One vector is turned by the same rotation once a step. Each row is the vector after some number of steps, and that number follows the row.
The counts run from 0 to 535.
[-7, -8, -17, -7, 39, 3, -24, -1, -27, -4, 18, 16, -27, 19, 0, -10, 16, -4, 31, 11, 6, -19, 19, 16, -6, -35, 33, -9, 23, -4, 42, 19, 8, -34, 2, 2, -10, 1, -9, 27, -5, 15, -21, 3, 4, 12, -19, 14, 27, -17, -19, 33, 10, 21, -15, -6, -10] => 295
[36, 5, 4, 12, 40, 2, 7, -10, 13, 29, 17, 4, -9, 22, -13, -1, -7, 26, 0, -19, -8, 4, -4, -6, -20, -6, 12, -11, -14, -40, 23, 26, 24, -36, -31, -43, 6, 12, 4, -23, -11, -13, 12, 34, 32, -4, -26, 18, 26, 4, 23, -22, 12, -15, 18, 29, -2] => 159
[4, -1, 21, 5, 12, 3, -2, 23, -52, -7, -1, 25, -12, 19, -11, -4, -1, 37, 20, -16, -18, -4, 31, -24, 30, -9, 28, -31, 27, -16, -6, -16, -2, -39, 6, -11, 5, 12, -16, -12, -31, -1, -10, 5, -11, 26, 4, 7, 20, -25, 5, 43, -5, 40, -25, -33, 13] => 532
[32, 11, 24, 22, 9, -2, 7, -22, 19, 7, 28, 1, -3, 21, -13, 16, 28, 19, -10, -20, -7, -19, -10, -23, -1, -6, 8, 13, -19, -43, -13, 37, 26, -29, -35, -32, -5, 9, -5, -10, -37, 21, -13, 22, 6, 14, -8, 4, 16, 9, 28, -36, 9, 1, 2, -2, -25] => 473
[35, 27, 22, 30, 1, -3, -18, 35, -13, -18, 24, 8, 8, 35, 17, -19, 20, 14, 20, -15, 7, -14, 12, 2, 2, -37, 35, 27, 21, 10, -7, -12, 10, -58, -6, -16, -4, 10, -35, 20, -11, 30, 0, 17, 13, 6, -5, 2, 33, -16, 0, 7, 4, 18, 16, 11, 0] => 293
[-3, 5, -19, 0, 26, -8, -11, 2, -5, 22, 26, 20, -9, 0, -6, -16, 9, 21, -1, 4, -3, -15, -4, -6, -38, -40, 48, 10, -19, -9, 28, 28, 29, 0, 2, -22, 17, -33, 15, -9, -27, 15, -32, -15, 1, -3, -27, 27, 15, -10, -27, 20, 1, 24, -16, 22, 13] => 151
[12, 3, 10, 1, 34, -10, 5, 20, -27, 1, 27, 33, 6, 13, -6, 14, 13, 35, 7, -40, 6, -37, 15, -6, 5, 7, 47, 0, -9, -39, -3, 50, 7, -24, -2, -3, 21, -3, -10, -2, -22, 0, -28, -20, 2, 0, -5, 20, 8, -34, -16, 29, -6, 11, -29, -18, 5] => 520
[28, 30, 43, 17, 14, -15, -2, 10, 3, 4, 20, -3, -2, 21, 7, 1, 17, -6, 15, -32, -13, -9, -2, -35, 7, 16, 30, 15, 6, -16, -24, -2, 20, -33, -15, -26, 9, 16, -19, 12, -18, 20, -29, 13, 36, 26, -16, -2, 7, -24, 31, -11, 10, 20, 8, 24, -7] => 528
[-20, -21, 1, -11, 6, 18, -13, 31, 23, 7, 42, 10, 3, 55, -10, 1, 26, 8, -26, 15, 1, 35, 5, 4, 14, -19, 8, -3, 16, -3, -20, 42, 12, -49, -22, -19, 3, -2, -28, 5, 9, 33, -30, -2, 3, -1, -24, -1, 35, 11, -7, 2, -22, -4, -2, 26, -38] => 107
[53, -11, -34, 13, -5, 36, -26, 8, 28, -9, 26, 3, 8, 36, -8, -1, 18, 23, -12, 9, -1, -1, -2, -3, -6, -15, 23, 10, 3, -23, -1, -6, 9, -30, -11, -15, 18, 27, -24, -24, -2, 17, 11, 42, -1, -14, -10, 21, 39, 33, 12, 1, -14, -1, 8, 3, -5] => 15
[38, 20, -12, 7, 7, 5, -41, 0, -3, -17, 7, 12, 26, -13, 3, -11, 14, 44, -13, 24, -21, -31, 28, 11, 3, -42, 35, 33, -8, -24, 1, -19, 19, -28, -23, 1, 3, -22, 0, -26, -37, 28, -2, 14, -3, 17, 9, 15, 15, 6, -14, 9, -9, 2, -5, 0, -15] => 370
[11, -36, -11, -14, 36, 11, -9, 13, -6, 10, -5, -12, -24, 20, -11, -16, -28, 11, 17, 6, 6, -20, 1, -11, -31, 13, 52, -14, 27, 16, 21, 10, 11, -7, -7, -19, 13, 12, -3, 15, 8, 3, -45, 16, 11, 10, 3, 30, 11, 2, 2, 56, -34, 8, 8, 12, 21] => 168
[11, -3, -24, -8, 14, 41, -6, -5, -1, -17, 23, 20, -36, 28, -18, -54, -15, 24, -23, 19, -15, -7, 15, 5, -9, 22, 22, -18, 29, -10, 13, 5, 33, -13, 0, 4, 25, 22, -22, -8, -3, 7, -28, -11, -12, 7, -19, 31, -11, -13, 13, 42, -1, 37, -6, 0, -9] => 416
[29, 29, 1, -5, 16, -11, -15, -9, 3, -22, 29, 5, -15, 16, -23, 14, 29, 18, 19, -21, -49, 3, 20, 7, -5, 51, 24, -17, -5, -17, 9, 7, 14, -24, -27, -4, -17, 7, -10, -3, 2, -18, -16, 40, 30, 3, 15, 12, 0, -12, 41, -1, 0, -15, 18, -12, -19] => 81
[12, 41, 0, 3, -6, -17, -31, -25, -18, 9, 3, 6, -3, -20, -4, 2, 44, 23, 19, -22, -57, -3, 20, -11, 1, -13, 24, 6, -20, -14, 3, -2, 11, 0, -9, -23, -17, -38, 1, -16, -35, 5, -20, 24, 24, 24, 9, 23, 28, 4, 0, -9, -16, 8, 10, -5, -27] => 358
[24, -18, -12, 2, 33, 10, 8, 7, 2, 6, 18, -13, -12, 49, 5, -16, 0, -23, 8, 2, 16, 14, 4, -10, -16, -28, 37, 23, 3, 15, 24, 31, -15, -56, -24, 4, -12, 10, -5, 4, 7, 36, -20, -2, 22, 18, -11, 23, 23, -36, -11, 11, 15, 17, -15, 17, -15] => 517
[-8, -9, 12, -13, 16, 8, -8, 11, -22, 42, -2, -25, -20, 18, -23, 10, -4, 36, 25, -10, -16, 31, -3, -26, -10, 5, 36, -42, 1, -8, 6, -6, 10, -30, -20, -17, -8, 22, 22, 0, -26, 13, 0, 8, -14, -1, -9, 28, 23, -23, 7, 33, 1, 36, -30, -20, 7] => 441
[14, -7, 32, 3, 22, -1, -4, 21, -26, 34, 0, -8, -21, 5, 6, -6, -8, 22, 22, -6, 18, -33, 3, -29, 8, -33, 44, 23, 1, -19, 3, 12, 28, -32, -19, -22, -3, 14, 10, -11, -30, 13, -13, 10, -5, 28, -9, 19, 16, -35, 7, 27, -14, 32, -18, -14, 14] => 387
[3, -6, -18, 4, 14, 23, -26, 12, 15, -7, 52, 24, 8, 42, -30, -12, 15, 12, -14, 15, 2, -2, -2, 29, -17, -10, 26, -15, 22, -13, 15, 12, 31, -32, 6, -19, 25, 14, -24, 25, 7, 2, -14, 17, -3, -19, -27, 9, 14, 31, -7, 30, 3, 19, -7, 17, 0] => 198
[3, -13, -6, -10, 59, -2, -10, -5, 11, 6, 19, 27, -25, 25, 12, -34, 4, -5, -2, 27, 7, -10, -2, -13, 0, -27, 44, 0, 8, -20, 14, 49, 34, 8, -4, -8, 28, -17, -9, 5, -7, 1, -41, 7, 7, 33, 12, 6, -7, -30, -8, 15, -14, 8, -8, 16, -12] => 60
[40, -28, 13, -5, 13, 20, -15, 19, 17, -1, -4, -27, -7, 6, -12, 26, 0, 39, 2, -7, -37, -14, 2, -27, -11, 30, 38, 11, -3, -18, 1, -12, -16, 0, -26, -34, 20, 15, 1, -29, -32, 19, -14, 32, 5, 4, 16, 40, 5, 24, 7, 25, -15, 1, -6, 11, 21] => 352
[7, 18, 4, 8, 1, -22, 3, -23, -19, -11, -10, 4, -10, 1, -43, -5, 4, 8, 16, -13, -11, -24, -3, -30, -14, -7, 23, -19, -1, -4, 16, 1, 21, -2, 17, -23, 29, -21, -13, 7, -47, -2, -48, 18, -7, 41, 2, 1, 19, 8, -1, 24, 4, 41, -2, -2, 1] => 489
[-5, -13, -7, -11, 34, 3, -11, 18, -16, 17, 8, 30, -2, 11, 1, 7, 14, 28, 25, -24, -27, 9, -10, -16, -31, -4, 48, -24, -4, -23, 1, 22, 17, -25, -1, -5, 11, -13, -6, -24, -15, 12, 7, -11, 12, -9, -10, 50, 28, -36, -36, 19, -4, 1, -29, 3, 22] => 206
[22, -28, -15, -10, 32, 11, -8, -1, -8, -6, 31, 10, 12, 29, -12, -6, 1, 52, -37, 18, 2, -18, 31, -4, 25, -21, 17, -11, -5, -30, 11, 41, 10, -4, -16, -9, 23, 4, -11, 1, -17, -14, -22, 25, -31, 6, 11, 3, 19, 26, 9, 19, -37, 15, -7, -19, -25] => 145
[-3, 2, -23, 3, 11, 7, -31, 8, 3, -16, 22, 5, -9, 9, -40, -12, 24, 13, 3, 24, 0, -24, -14, 4, -22, -48, 23, -11, -9, -6, 33, 10, 27, -17, -8, 9, -1, -7, 13, 8, -48, 33, -20, 18, -23, 0, -5, 22, 23, 12, -31, 24, 16, 24, -25, -5, 14] => 241
[-24, -6, -13, -19, 25, 25, 15, 15, -18, 1, 13, 16, -30, 28, -3, -44, -2, 22, -22, 1, -12, 14, -7, -10, -8, -14, 21, -22, 5, -10, 10, 33, 18, -20, -6, -13, 8, -5, 4, -11, -8, 5, -27, -35, -10, -1, -13, 26, -1, -44, -17, 17, 7, 36, -13, -7, -33] => 193
[69, 19, 5, 4, 25, 17, 0, -28, -17, 13, 21, 2, -4, -1, 1, -4, -5, 17, -27, -28, -6, -8, 17, -27, -1, 3, 27, -3, -21, -21, -1, -10, 27, -10, -27, 14, -10, 26, 7, -34, -12, -7, -16, 14, -8, 21, -18, 27, 0, -10, 35, 3, -1, 43, -14, -1, -2] => 50
[7, 24, -8, 2, 4, 27, 6, 21, -28, 8, 21, 20, -21, 6, -14, -37, -4, 44, -23, -16, -21, 3, 2, -7, -18, -8, 20, -26, -7, -27, 5, 1, 28, -27, -6, -14, 10, 8, -1, -27, -19, 4, 4, -32, -6, -13, -24, 43, 0, -35, -7, 24, 17, 34, -13, -7, -17] => 194
[22, -6, -22, -9, 20, 3, -23, 21, 12, -6, 10, -3, -35, 28, -23, 11, 15, -19, 27, 3, 7, -13, -30, -16, -38, -9, 40, -23, 15, 22, 12, 13, 23, -5, -3, 3, 23, 15, -19, 24, -20, 38, -32, 39, -7, 0, 3, 38, 24, 1, -21, 10, -4, 19, -12, 16, 12] => 113
[39, 18, 0, -17, 8, 8, -1, 17, 22, -22, 18, -4, 9, 43, -27, -27, 0, -1, -5, 23, -23, 17, 26, 5, -24, 0, 38, 29, -5, 16, -2, -21, 0, -28, -38, 13, 9, -6, 12, -13, 4, 20, -26, 14, 12, 28, -1, 7, 0, -21, 22, 10, -13, -14, -7, 30, 0] => 408
[-17, -1, -13, 3, 6, -5, -23, -2, -4, 21, 22, 12, -8, -2, 12, 2, 27, 20, -5, -11, 4, -6, -8, -18, 19, -29, 39, 12, -22, -18, -1, 40, 23, 1, -3, -4, -11, -19, -2, 5, -31, 36, -38, -21, -16, 5, 12, 28, 22, -30, -19, 22, -29, 25, -23, -19, -32] => 465
[19, -14, 9, -20, 36, -6, -35, -14, -28, 8, 24, 12, -3, 1, -6, 1, 5, 30, -1, 4, -32, -12, 57, 12, 18, 12, 46, -21, -1, -24, 13, 3, 18, -5, -29, 3, -13, 13, 19, -2, -7, -37, -22, 33, -4, 22, -7, 9, -6, 13, 19, 36, -26, 4, -13, -5, -7] => 405
[9, -20, -35, 2, 26, -31, -16, -12, 4, -8, 14, -2, 32, 33, -21, -23, -4, 29, 8, 27, -9, 2, 16, 17, 0, -26, 47, 0, 1, 16, 29, 7, 8, -22, -6, 11, 6, -25, -10, 23, -11, 11, -45, 14, 13, 11, 30, -7, 28, 6, -11, 32, -32, 10, -4, 5, -24] => 500
[-12, -15, -17, 7, -7, 30, -1, -19, -8, 10, 34, 23, -8, 29, -24, -15, 15, 36, -28, -4, -25, 9, 23, 11, 7, -4, 19, -17, 12, -30, 9, 4, 22, -15, 15, -2, 5, 10, -19, -12, -24, 8, -18, -26, -14, -4, -41, 14, 13, 23, -6, 42, 18, 27, -34, -7, -29] => 326
[55, 41, -13, -4, 11, 8, -8, 3, 21, -30, 33, -2, -21, 32, -2, -23, 27, -7, 2, -13, -15, 6, 1, -20, -23, 1, 42, 3, -10, 3, 8, 5, 23, 10, -19, 17, 14, 1, -6, -15, -2, 7, -24, 23, 10, -12, 8, 33, -13, -31, 4, -8, 18, 13, -4, 31, -2] => 190
[14, 21, -1, 6, 18, 4, 0, -4, 20, -4, 30, -10, 0, 39, 1, 15, 31, -9, -4, -7, -9, 15, -16, -22, -3, -13, 4, 1, -16, -24, 1, 43, 3, -48, -26, -41, -2, -15, -19, 11, -15, 27, -21, 19, 17, 9, -14, 4, 29, 6, 13, -36, 24, 12, 12, 29, -31] => 474
[7, -25, 12, -20, 21, 10, -2, 14, 3, 8, -6, 8, -11, 28, -28, -19, -29, 29, 15, 10, -13, -25, 17, -10, -15, 21, 44, 3, 21, -6, -7, 9, 7, -12, -2, -24, 36, 9, 16, -19, -5, 1, -34, -4, 1, 32, -5, 15, -2, -16, 15, 56, -24, 8, -16, 3, 28] => 169
[25, 16, 13, -20, 13, 22, -15, 17, -23, 27, 31, 0, 13, 6, 1, -12, 8, 45, -30, -13, -29, 10, 44, -11, 11, 6, 43, 6, -25, -21, -11, -13, 8, -7, -27, -12, 3, 3, 17, -14, -3, -18, -4, -8, -20, 13, -32, 24, -19, -15, 23, 33, -11, 28, -19, 15, 5] => 182
[17, 11, 19, 5, -13, -11, 10, 29, 8, -2, -4, -8, -8, 19, -25, -4, 11, 44, 19, -22, -39, -19, 8, -21, 0, -5, 21, 30, -1, -18, -11, 3, 6, -28, -23, -44, 15, -17, 14, -43, -18, 12, -13, 23, 12, 30, 19, 11, 32, -21, 29, 7, -17, -25, 8, -6, -2] => 485
[-14, 5, -8, -8, 35, -8, -7, 5, 10, 18, 24, -3, -11, 10, -15, -16, 11, -3, -3, 16, 4, -14, -5, 7, -18, -38, 28, 26, -22, 3, 28, 55, 19, -16, -15, -11, -8, -26, 15, 28, -23, 30, -50, -10, 2, 20, -13, 16, 20, -14, -20, 14, 4, 10, -10, 26, -19] => 150
[-6, -29, -4, -16, 17, 13, 3, -20, 2, 27, 41, -1, -2, 35, -23, 3, 9, 27, -35, 2, 8, 20, 14, -5, 15, 1, 22, -18, -16, -20, -9, 43, 16, -7, -14, -8, -3, 8, 6, 9, -15, 5, -42, 3, -22, 6, -13, 13, 19, 13, 18, 14, -26, 23, -30, -6, -50] => 235
[28, -12, 8, 2, 14, 11, -3, 18, -13, -3, 11, -6, 19, 31, 5, -15, -1, 31, -24, -23, -25, 17, 49, 16, 2, -4, 45, 25, -5, 12, 2, -6, -14, -37, -32, -17, -4, 10, -15, 9, 12, 9, -12, 4, 31, -22, 13, 14, 11, -2, -1, 12, -26, -13, 12, 13, -38] => 184
[16, 6, 6, -4, 21, -5, 4, 3, 10, -9, 21, -19, -17, 24, -17, -12, 10, -8, -9, 16, 22, -26, 6, -2, 1, -34, 23, 34, -13, 12, 3, 34, 9, -30, -34, -2, -7, -5, 8, 29, -28, 47, -38, 14, -3, 13, 11, 10, 13, -8, -3, -4, -16, 11, 6, 7, -39] => 149
[26, 37, 9, -2, -1, 16, 0, -1, 21, -8, 4, -8, -19, 14, 24, -27, 21, 32, -21, 1, -18, 5, -17, -43, 13, -20, 18, 11, -11, -27, -18, 8, 21, -5, -21, -12, 7, 5, 2, -24, -34, 33, -15, -1, -2, 6, 23, 23, 10, -33, 16, -25, -20, 27, 21, -16, -37] => 8
